In the data rows, zero lies at 4.5, halfway between 4 and 5.
Here are some points:
[1, 5, 9, 3, 7, 6, 6, 4, 3, 4]
[5, 6, 4, 4, 3, 7, 5, 5, 8, 5]
[5, 5, 5, 3, 3, 5, 5, 5, 5, 5]
[5, 7, 4, 9, 9, 7, 6, 4, 4, 5]
[3, 3, 6, 4, 3, 4, 4, 4, 5, 4]
[5, 5, 4, 4, 5, 5, 5, 5, 5, 4]
[7, 7, 4, 3, 4, 5, 7, 6, 5, 5]
[5, 6, 4, 4, 4, 4, 6, 5, 5, 4]
[1, 5, 3, 4, 0, 1, 4, 4, 7, 4]
[5, 5, 3, 5, 4, 4, 5, 5, 4, 5]
[1, 3, 8, 0, 4, 5, 5, 4, 4, 3]
[5, 5, 5, 3, 4, 5, 5, 5, 5, 4]
[1, 3, 7, 1, 5, 5, 4, 3, 4, 3]
[0, 6, 3, 3, 0, 2, 4, 3, 8, 3]
[8, 0, 9, 9, 9, 9, 3, 3, 0, 7]
[3, 4, 6, 5, 7, 5, 4, 4, 4, 4]
[2, 4, 6, 4, 3, 3, 3, 3, 6, 5]
[5, 6, 4, 6, 7, 6, 5, 4, 4, 5]
[7, 8, 4, 7, 7, 6, 6, 6, 5, 5]
[4, 4, 4, 6, 4, 3, 3, 3, 5, 5]
[7, 7, 3, 8, 4, 5, 5, 5, 7, 7]
[4, 3, 3, 7, 3, 5, 2, 3, 8, 5]
[5, 5, 4, 5, 5, 6, 4, 5, 4, 4]
[5, 2, 6, 6, 9, 6, 4, 3, 1, 6]
[5, 5, 5, 3, 5, 5, 5, 5, 3, 4]
[5, 6, 5, 5, 6, 4, 6, 5, 4, 4]
[6, 5, 2, 9, 5, 4, 4, 4, 6, 6]
[5, 5, 4, 7, 6, 5, 4, 4, 5, 5]
[5, 4, 2, 8, 5, 3, 3, 4, 5, 5]
[3, 4, 5, 5, 6, 5, 4, 4, 5, 4]
[1, 3, 3, 7, 7, 3, 5, 4, 3, 5]
[3, 2, 4, 7, 5, 3, 2, 3, 5, 4]
[4, 4, 4, 6, 4, 5, 3, 4, 6, 5]
[9, 5, 8, 4, 6, 7, 4, 4, 3, 5]
[9, 7, 5, 2, 0, 3, 5, 6, 7, 4]
[5, 5, 5, 4, 5, 4, 5, 5, 4, 5]
[5, 4, 4, 4, 3, 5, 4, 4, 4, 4]
Then 12 other points, each followed by its number:
[4, 4, 3, 7, 3, 4, 2, 3, 7, 5] 0
[2, 4, 7, 3, 5, 4, 5, 4, 5, 4] 1
[3, 4, 6, 2, 4, 4, 5, 3, 5, 4] 2
[5, 5, 4, 5, 6, 5, 5, 4, 5, 5] 3
[3, 6, 2, 3, 0, 0, 5, 5, 7, 4] 4
[1, 3, 6, 4, 5, 4, 4, 3, 5, 4] 5
[6, 5, 6, 4, 5, 5, 4, 4, 4, 4] 6
[1, 4, 8, 2, 3, 3, 5, 3, 5, 4] 7
[2, 4, 6, 3, 5, 4, 4, 4, 4, 4] 8
[3, 4, 5, 4, 3, 4, 3, 4, 5, 4] 9
[5, 8, 5, 4, 4, 7, 6, 5, 6, 5] 10
[6, 5, 5, 3, 5, 4, 7, 6, 3, 5] 11
Which of these numbered points is nearest to each point below by angle, seen from the average point of the first points? Its number follows each.
[4, 4, 5, 4, 5, 4, 4, 5, 3, 4] > 8
[3, 6, 3, 2, 2, 2, 6, 6, 6, 3] > 4
[2, 3, 5, 4, 4, 5, 4, 3, 5, 4] > 5
[4, 3, 4, 4, 3, 4, 3, 4, 4, 4] > 9
[4, 4, 5, 5, 4, 4, 3, 4, 4, 4] > 9
[3, 4, 5, 4, 4, 4, 3, 4, 5, 4] > 9
[5, 7, 5, 2, 5, 7, 7, 6, 6, 4] > 10
[4, 5, 4, 7, 7, 5, 5, 4, 5, 5] > 3
[6, 6, 3, 9, 7, 5, 5, 5, 5, 6] > 3
[4, 3, 4, 4, 4, 5, 3, 4, 5, 4] > 9
[3, 5, 7, 4, 6, 6, 5, 4, 4, 5] > 1
[0, 2, 7, 1, 4, 4, 3, 3, 3, 3] > 8
[6, 6, 4, 5, 5, 4, 6, 6, 3, 5] > 11
[4, 6, 5, 4, 4, 5, 5, 4, 5, 5] > 10
[4, 4, 5, 3, 4, 4, 5, 4, 4, 4] > 2
[2, 5, 1, 4, 0, 0, 5, 5, 8, 3] > 4
[2, 5, 2, 3, 0, 0, 6, 6, 8, 2] > 4
[3, 5, 7, 1, 5, 6, 6, 5, 4, 4] > 1
[4, 4, 5, 4, 5, 5, 5, 5, 5, 4] > 1
[4, 4, 4, 3, 4, 4, 5, 4, 4, 4] > 2
[4, 4, 5, 2, 4, 4, 5, 4, 4, 3] > 2
[3, 4, 5, 5, 5, 4, 4, 4, 5, 5] > 5
[2, 5, 6, 4, 4, 4, 4, 3, 5, 5] > 7
[4, 5, 5, 4, 5, 6, 5, 5, 5, 5] > 10
[2, 3, 6, 3, 6, 5, 4, 4, 3, 4] > 8
[8, 5, 9, 4, 7, 9, 4, 4, 3, 5] > 6
[6, 6, 3, 8, 7, 4, 4, 5, 4, 5] > 3
[3, 3, 6, 0, 3, 5, 5, 4, 4, 3] > 2
[5, 5, 6, 3, 7, 5, 7, 6, 3, 5] > 11
[1, 2, 7, 3, 4, 4, 4, 3, 5, 3] > 5
[4, 6, 4, 7, 7, 6, 5, 5, 5, 5] > 3
[6, 6, 5, 3, 5, 4, 6, 6, 3, 4] > 11
[1, 2, 5, 6, 7, 5, 3, 3, 3, 5] > 5
[6, 9, 6, 4, 8, 8, 9, 7, 4, 5] > 10
[4, 5, 6, 5, 6, 5, 5, 4, 4, 4] > 1
[4, 6, 4, 4, 2, 4, 5, 5, 6, 4] > 4
[6, 5, 9, 4, 9, 9, 3, 4, 1, 5] > 6
[7, 6, 5, 4, 6, 3, 7, 6, 2, 5] > 11
[4, 4, 6, 0, 3, 4, 5, 5, 4, 4] > 2
[2, 5, 7, 4, 4, 4, 5, 3, 5, 5] > 7
[5, 4, 5, 5, 5, 5, 4, 4, 5, 4] > 6
[3, 4, 7, 0, 4, 6, 5, 4, 4, 3] > 2
[8, 6, 4, 1, 3, 4, 8, 7, 3, 3] > 11
[3, 4, 5, 5, 2, 5, 4, 3, 6, 4] > 9
[5, 4, 6, 0, 2, 6, 6, 5, 5, 3] > 2
[3, 4, 6, 2, 4, 5, 5, 4, 4, 4] > 2
[3, 4, 5, 4, 6, 4, 4, 4, 3, 4] > 8
[0, 3, 8, 0, 6, 6, 5, 4, 2, 3] > 8
[2, 2, 6, 0, 2, 4, 4, 4, 4, 3] > 2
[0, 4, 9, 0, 6, 6, 5, 5, 3, 3] > 1
[1, 3, 6, 4, 6, 5, 3, 3, 4, 4] > 5
[9, 8, 0, 9, 8, 4, 3, 4, 6, 7] > 3
[5, 6, 4, 5, 5, 5, 5, 5, 5, 5] > 10
[7, 4, 6, 5, 7, 5, 5, 4, 3, 5] > 6
[9, 8, 5, 1, 7, 5, 9, 7, 1, 6] > 11
[5, 4, 3, 7, 3, 5, 3, 4, 7, 5] > 0
[0, 1, 8, 0, 4, 5, 4, 4, 2, 2] > 8
[7, 7, 6, 1, 9, 5, 9, 7, 0, 5] > 11
[6, 6, 3, 2, 0, 2, 5, 6, 7, 3] > 4
[3, 5, 4, 4, 5, 5, 4, 5, 5, 4] > 8
[0, 3, 8, 2, 4, 3, 4, 3, 5, 4] > 7
[3, 2, 5, 4, 4, 5, 4, 4, 5, 4] > 5
[3, 6, 7, 0, 3, 7, 6, 5, 6, 3] > 2
[4, 6, 7, 1, 5, 9, 8, 6, 4, 4] > 10
[3, 6, 2, 4, 2, 3, 5, 5, 7, 3] > 4
[4, 4, 4, 7, 5, 5, 3, 3, 5, 5] > 0
[5, 6, 5, 7, 7, 6, 4, 4, 4, 5] > 3
[4, 5, 5, 3, 5, 6, 5, 4, 4, 4] > 2
[0, 2, 7, 1, 6, 6, 4, 4, 3, 3] > 8
[6, 6, 6, 3, 6, 5, 7, 7, 2, 5] > 11
[2, 4, 6, 2, 6, 6, 5, 5, 3, 4] > 8
[1, 4, 7, 5, 8, 5, 5, 3, 4, 4] > 5
[0, 5, 1, 4, 0, 0, 5, 5, 7, 3] > 4
[2, 5, 4, 5, 6, 8, 3, 3, 5, 5] > 5
[2, 2, 9, 0, 4, 6, 5, 4, 3, 2] > 1
[3, 3, 6, 3, 3, 5, 4, 4, 4, 4] > 7
[0, 3, 8, 5, 9, 7, 5, 3, 3, 4] > 5
[3, 4, 4, 7, 4, 5, 2, 3, 7, 4] > 0
[5, 4, 3, 7, 4, 4, 3, 4, 6, 6] > 0
[0, 3, 6, 2, 3, 3, 3, 3, 5, 3] > 5
[4, 5, 4, 7, 6, 6, 5, 4, 5, 4] > 3
[7, 6, 6, 1, 7, 4, 8, 6, 0, 5] > 11
